Some points, one per row:
[ 29 -30  -2 -10  58 -13   1  23 -42   7 -31  24  37 -55 -17 -41  -6  18  31   3  93  -8 -19 -40]
[ 11   2   1   4 -66  -1 -26   5  20   2 -12 -60   7  13  22   5  22  15   4  -9 -22 -25   8  29]
[  57   -2 -106    1   29   -2   21   11   79  -72  -10   33   19  -17   18   -1  -23  -23   15   -7  -13  -19   19
    0]
[-58 -12  64  17  65  24   5 -25  -5 -20  27  13 -41  -5  -8  -4  19  -1 -43  -8 -40  28 -12  26]
[ 20  15 -55  40  77  -9 -22   0  74 -57 -33  64  24 -18   8  15   0 -30 -15 -41 -18   8 -13  10]
[ 17 -40   6 -12  53  -8  -2  19 -49   3 -34   9  39 -44 -14 -49   8  22  31   3  74   0 -20 -36]
[ 57 -24 -20 -19  51  -9  14  29  13 -13 -63  35  25   2 -24 -31 -20  12  13 -38  26   4  -2   5]
[-49 -16  65  38  79  20 -19  -9  19 -33  30  30 -50  -4  -7  -9   3  -7 -45   5 -36  31 -22  18]
[ 28 -26  36   7 -64  30 -38 -16 -15  32  21 -42  -2   3  15  -3  22  -6   3 -25 -42  -2  20   7]
[-20   8   1  30  40  -1 -31 -15  17 -39 -12  56 -31 -12   7 -18  19  -8 -39  16 -49  32   7  38]
[-43   3  -9  30  73   9 -13  -1  11 -66  -1  56 -24   4  13 -23  -1 -11 -38   4 -66  31  -2  49]
[ 18  21  18 -13 -58 -16 -21  -4  -1  24  15 -48 -21  24 -10  39   9  26   3 -10 -31  -2   8  28]
[  8  25 -15 -28 -72  23 -27  -2 -22  23  18 -75  37  28   1  10 -14   0  47  43  27 -57   7 -11]
[-59  19  -3   3 -17   6  -5   3 -71 -52  44  42  19  46  29   2  -8 -10  -4 -32 -38 -15  15  36]
[ 18 -11  19  15 -58  11 -44  -7  -8  37   4 -26 -19   3   4   2  21  -1 -28   0 -23  25  25   9]
[-53  11  28   0  88  35 -24  -4  29 -15  42 -15 -33 -34  16  71 -24 -22 -26 -67  32   6  10   7]
[ 53   2 -16   7  51 -20  17  26  17 -16 -57  40  14  -3 -17 -45 -29   1  29 -42  29 -10 -11  20]
[ 35   4  11  16  63 -21   8  20  27  -7 -75  18   5  -7 -15 -45 -20   7   5 -35   4   8  -8  27]
[-14 -10 -41 -26 -74   0  41   8 -66  30  32  -7   2  -3   1  25 -17  18  12  20  59  -1  14 -28]
[  35   18 -102   25   72   -5  -15    4   61  -75  -11   77   16  -21   15   19  -26  -27   -5  -24   12   -6   -2
   19]
[-56 -10  55  -3 -60  12 -18 -17  -9  25  17 -12  -9  16  -5  17  32  -7 -13  30 -65  13   0  36]
[-11 -11  82  14  30   5 -21 -29  14   3  29   6 -42  -3   0   2  29  -9 -34 -15 -47  16  -1  17]
[-25  59 -74  32  50 -35  14  -4  33 -37  35  35  64  -7  -6  -3  -3 -21   9  -3 -45  -4 -25 -30]
[  2 -39  88   3   3   8   5 -15  -7   7  17 -28 -25   2   9  -1  33   7 -22  -2 -59   2 -14   9]
[-37  21  68  -4 -42   1 -14  -5 -19  16  -5 -40  11  10  -4   6  43   7   4  -6 -38   3  -9 -19]
[-27  14 -38 -16 -70  41 -19   1  19  13  44 -90  -6  75 -25  34  -1 -14  30 -12  39 -10   8   0]
[ -7 -13 -41 -12 -22 -14  52  -4 -51  27  42   4 -18 -19  -3 -30  -7   9  -6  40  78 -12  31 -30]
[ 75 -12  -5  -8  -2 -23  12  16   3  26 -47  -8  10  -5 -21 -26  -3   5  27 -34  46   5  -1 -10]
[ 36 -23   4  -3  60  -9  13  22 -23   5 -49  15  29 -43 -27 -53 -14  18  34 -15  83  -9 -16 -23]
[ 25 -30  -8  -8  49 -13  -1  23 -45   6 -28  25  37 -57 -12 -39  -2  22  28   5  89  -7 -19 -40]
[-52  47  32  -8  27 -19 -10  -3   5  44 -22  -4  53   0 -30   7  17 -11  11   7   2  24 -19 -84]
[-27  12  11 -44  -9 -22  31  -1 -49  42  -5  -6 -10 -14   2  -1 -13   9  15  13  53  32  11 -32]
[ 35  21 -70  32   3 -20 -14  10  55 -23 -25  74  37 -36   0  53 -10 -29   9 -42  16  -3  -9  -6]
[  14   30 -100   30   80   -4   -7    9   74  -64  -22   72   39  -31    8   25  -28  -27    6  -21    7  -13  -18
   -6]
[  6  12  35 -25 -15 -27  24  -4 -29  30  15  25 -36 -10 -12   8  10   3   4   0  24  36  -1 -42]
[-18  -4  55   3 -18   1  18 -23   6  10  43   5 -38   3  -6  23  30  -2 -30 -26 -42  16  -8  20]
[-32  -8  38  32  80  14 -26 -29  35  -9   2  37 -44 -17  -2   0  16 -19 -46  -5 -25  36  -5  20]
[-33  -7  56 -33 -44  14  -6  -5 -24  -5  64 -82   9  31  -1  -1  23  11 -16  41 -43 -15   2  16]
[ 33  -7 -32 -25 -63  31  -9  20 -13  11  41 -70  56  36 -13  13 -22   0  48   0   0 -47 -12  -4]
[-53 -10   5 -29 -22  10  19  -9 -16  35  27 -23 -16  18   2   2  33   6 -29  -2 -40  21  14  12]
[-17  12  15 -29 -78   9 -21  -2  -8  55  -6 -85  29  27  -1  29  13   4  31  16  22 -26   3 -21]
[ 40  -3  -4   3  80 -11  21  27  14   0 -70  16  22 -21 -28 -44 -33  11  27 -30  41  -7 -15   0]
[ 15  -9  43 -28 -86  22  -9  -9   8  13  35 -62  -1  15  13  30  13  12  14  -6 -22 -35   6   0]
[ 13  29 -71  38  25  -3 -19 -18  73 -26 -21  87  16 -22 -13  30  12 -38 -11 -31 -12  27  -8  -9]
[ 27 -10   7  -2  62 -13   8  26 -23  17 -50  40  21 -34 -27 -55 -11  14  19 -13  90   2 -21 -42]
[-24   6  17 -17 -87   9   5 -20 -21  24   5 -71  24  30  17  30  13  10  22  20  -8 -31   3  -5]
12 more points follow, each with its number after it:
[ 48 -21  -3 -16  12  -8   9  26 -18  15 -44 -20  34 -20 -18 -23 -15  18  46 -17  84 -21 -13 -28] 0
[-54 -55  38 -45 -15  15  15   6 -24   8  24 -12  18  47   2  12  17  14  -3  52 -85  -2 -21   2] 1
[-32  17  40 -43 -63 -15   0 -10 -29  48  22 -47  23   8  -1  16  -1   7  35   8   4   4  11 -26] 2
[ -8  -8  47  -3 -88  13 -11  -8  -2  11  25 -16 -13  31  -1  12  32   3   2  -1 -59  -1   7  -7] 3
[ -28    7  -27  -20  -64   21  -14    2    0   18   27 -102   30   46    3   64   -7    5   45   10   20  -47   -6
   -5] 4
[  0 -16  68  20 -30   9 -16 -30   0  23  -2  -7 -34 -17  -3 -15  37   3 -20   9 -18  15   0  14] 5
[-75 -27  52   3  78  22   7 -15   7 -43  35  32 -17  19  -4  26  17  -4 -33  -1 -93  21 -26  22] 6
[ 45 -18  -6  -6  61 -10  10  25  -7   7 -52  21  31 -34 -33 -51 -18  15  32 -22  75  -4 -22  -9] 7
[ 27  27 -96  34  88   1 -24   6  63 -70 -18  76  35 -25   4  12 -22 -30   2 -30   7  -8 -12   2] 8
[-43  39  43 -20  23 -26   0  -4  -9  49 -19   1  29  -6 -23   6  18  -6   3   7  10  35 -15 -75] 9
[ 30   4  31  20 -34 -12   4  15  23   9 -25 -37 -26   9  21 -22  -4  10  -4 -27 -31  -3   5  25] 10
[ -1  -6 -58  -9 -33  -8  48   0 -61  22  33  -6   2   4   1  -9 -19  20 -18  38  96 -15  15 -40] 11
Which two of these numbered points are nearest to each point below, ignoring the 3 directions in which the first points spread most? Their numbers follow each, nearest first.
[-19  11  24 -40   0 -27  30   1 -43  47  -5  -7 -10 -16  -2   4  -1   7   7  10  44  35   4 -46] > 2 8
[  3  -4 -54 -16 -26  -8  46   4 -65  21  38  -3  -3  -7   1  -5 -25  18 -15  38 102 -11  16 -36] > 11 8
[-16   5  49 -12 -81   8  -6  -3 -20  26  37 -44 -12  42 -23 -19  19  -4  22   4 -35   5  -8  36] > 7 3
[-42  42  33   9  53 -20  -6 -10  30  29  -4  26  40 -11 -32  17  21 -19  -1  -8 -24  31 -27 -89] > 9 2
[-23   6 -57 -18 -14  34 -17  12  21  -6  44 -88  58  29   1  52 -46 -10  49  31  31 -59   1 -32] > 4 6
[ 29  24 -99  29  83  -1 -15   1  63 -79 -11  84  24 -27  10  12 -30 -26   2 -21  10 -11  -9  14] > 8 0
[-100  -22   40   22   88   35  -35   -7    4  -29    5    8  -22   12   -7   10    8   -8  -46   22  -35   28  -13
   41] > 4 8
[-52  44  36 -11  13 -22  -8  -6   1  48 -22  -6  43   1 -23   2  18  -7  13  11   0  29 -19 -79] > 9 2
[-19  25   6 -35 -28 -23  41  -9 -46  57   5  11 -13 -21  11  10   0  -1  -7  16  18  24   9 -25] > 2 8
[-25  -7 -56  -1   2 -14  17  18 -10 -61  20  30   8  32  32  24 -37 -11  10 -13 -41  -9  19  57] > 6 8
[ 20  -9  61  12 -34  -1 -27 -13  13  33 -18   0 -30 -17  -6 -20  35  -4 -17  -3  10  15  10  -2] > 5 3
[  2  -6 -56 -11 -31  -8  45   2 -62  23  37  -7  -1  -5   1  -3 -23  19 -15  34 102 -12  16 -38] > 11 8
[ 47  11  32   5 -87  -8 -33 -22  20  33   4 -35 -13  -2  19   2  -4  -6  16   7  47 -26  15   4] > 5 0
[-44   7 -32 -22 -48  30  -1  16 -32  -3  32 -96  35  34   3  54  -9   6  50   4 -19 -39  -7  18] > 4 6
[ 15  -3 -48  17 -80  -9  -2  13  31 -39   5   9  13  20  18  10  18 -11  18  -3 -60 -10  10  13] > 3 5
[ 40   5  19  -2  -4 -17   4  23   7  -1 -34 -45  -6  19  10 -43  -6  12  31 -36 -12 -19  11  19] > 10 7
[ 54  13  35  38 -19   7 -51 -15   9  48 -17 -45 -28 -39  -7 -51   0  -3  -9  26  81 -13  16   0] > 5 7
[-31   8  38 -24 -69   1   0  -1 -21  33   3 -50   5  15   1  29  33   9  21   1 -33  -2  -1 -14] > 2 0
[ 43  -5  -2 -10  35 -15  17  31 -19  11 -45  17  24 -20 -32 -56 -18  14  30 -31  54   9  -8 -15] > 7 0
[ 43   0 -43  11  85  -2  27  40   3 -19 -71  29  19  -5 -22 -34 -32   3   4 -11 -18   7 -24  26] > 7 0
[  4 -25  28   3 -44  12  -2  21  25   3 -13 -96   7   7   8  32 -26  17  34 -37  59 -23   1  -8] > 0 4
[ -4 -16 -21 -15 -50  -3  46  -9 -45  19  30  -8 -15  11   1 -10  -5  25 -28  22  38   0  29 -20] > 11 8
[ 50 -22  43  10  33  -9  15   1  36 -16 -55 -34 -23   6  12 -47   5  13  -1 -13 -22 -10   4  16] > 10 0
[-27 -26  88  14 -58  27  -9   6  -4  20  20 -45 -14  -7  -2  25  12  10 -19 -28 -21  -2   3  10] > 0 7
[ -15  -14    1  -11 -101   17  -16   24  -10   65    5  -19   -4   16  -24   29    1   20   29   19  -19   -5   14
  -38] > 3 5
[-29  25  24 -41   0 -28  22   4 -40  49 -12  -6   3 -11  -4   1   1   4   8  13  41  34   0 -53] > 2 9
[  2  -6 -43 -10 -34  -9  43   2 -58  20  32  -9  -6  -6   2  -9 -18  22 -18  36 100 -12  17 -41] > 11 8
[  2  -2 -21 -30 -50  17   2  12  -1  29  41 -85  50  18   0  33 -25   5  45  21   9 -66   0 -17] > 4 8
[-12  -7  48  50  47  15 -45 -29  25   9 -18  28 -41 -23  -5 -20  18 -15 -46  19  10  29  -5  11] > 5 8
[-38   6 -31  19 -33  10  37 -26 -18  26  23  18 -41   0   4 -24  -2  18 -23  -5  82  10  13 -29] > 11 8
[ -4 -12 -45 -16 -19 -12  48   2 -63  19  35  -5  -6   1   4 -10 -18  21 -24  27  95  -8  16 -25] > 11 8
[ 23   1  59  17  -3   6  27 -20  12   2 -25 -10 -36  -7   6 -43  12   5 -19 -27 -19  11   1  20] > 10 5
[-67  -3  10  27 117  31 -25 -26  36 -28  12  62 -25 -22  -7  43   3 -31 -45  -1 -28  39 -14   0] > 4 8
[ 19   4 -22 -36 -54  24  14  13  -5  15  38 -76  45  39  -9   6 -19   5  43  32  -8 -65  -7 -21] > 6 8
[  5   9 -10 -43  -4 -23  37   2 -63  49  -1 -11  -8 -13   4   6 -13  10   8  10  59  23   9 -35] > 2 8
[-53 -55  30  -1 -18   2 -59   8  11  33  -2 -63  13   4  24  13  13  17  -4  34 -17   0  -7  39] > 4 0
[-32   9  14  17 -47  12 -18 -22 -16  41 -12  -4 -25   4 -18   1  29  -6 -24  13  -2  43  12   7] > 5 8
[ 28  28 -61  12  26 -18  10  27  56 -30 -44  21   2  12  15 -26 -36 -10  16 -25 -35  -3   7  37] > 10 7
[ 19 -10  73  -8 -48  -5 -25 -13  54  27  39 -37 -18 -11  -2 -23  29 -16 -20  35 -27  -6  19 -10] > 5 3
[  0   1 -48 -12 -64  -8  29   0 -52  29  31 -10 -13   3  -3  -5 -16  21  -6  35  89  -2  19 -24] > 11 8
[  0  -9  13 -21 -69  12  33   6 -24  27  46 -75  36  30  -3   6  -6  12  37  20 -21 -51  -7 -33] > 6 8
[ 27  -9  64  -8 -61  -6  15  -2 -10  18  11 -13 -13  13  -7 -24  23  12   4  -4 -54 -15   1  16] > 3 10
[-28  57 -33  23  65  -7 -20  -3  52   4 -23  32  76 -14 -33  16   9 -25   6 -20  -2   4 -28 -68] > 9 2
[-18  -3  39 -27 -35 -10  28   0 -51  25  15  -3 -29  -4   3  -1   1  16  -5  -5  30  28  12 -18] > 2 8
[-43  39  41 -26   2 -24  -1   0 -17  52 -24 -15  33   2 -16   1  17  -2  11  13   8  29 -12 -67] > 9 2
[ -8   0  -1 -41 -36 -21  35  10 -60  31   2 -19  -1   3  14  10  -8  19   6   8  33  12   8 -18] > 2 8
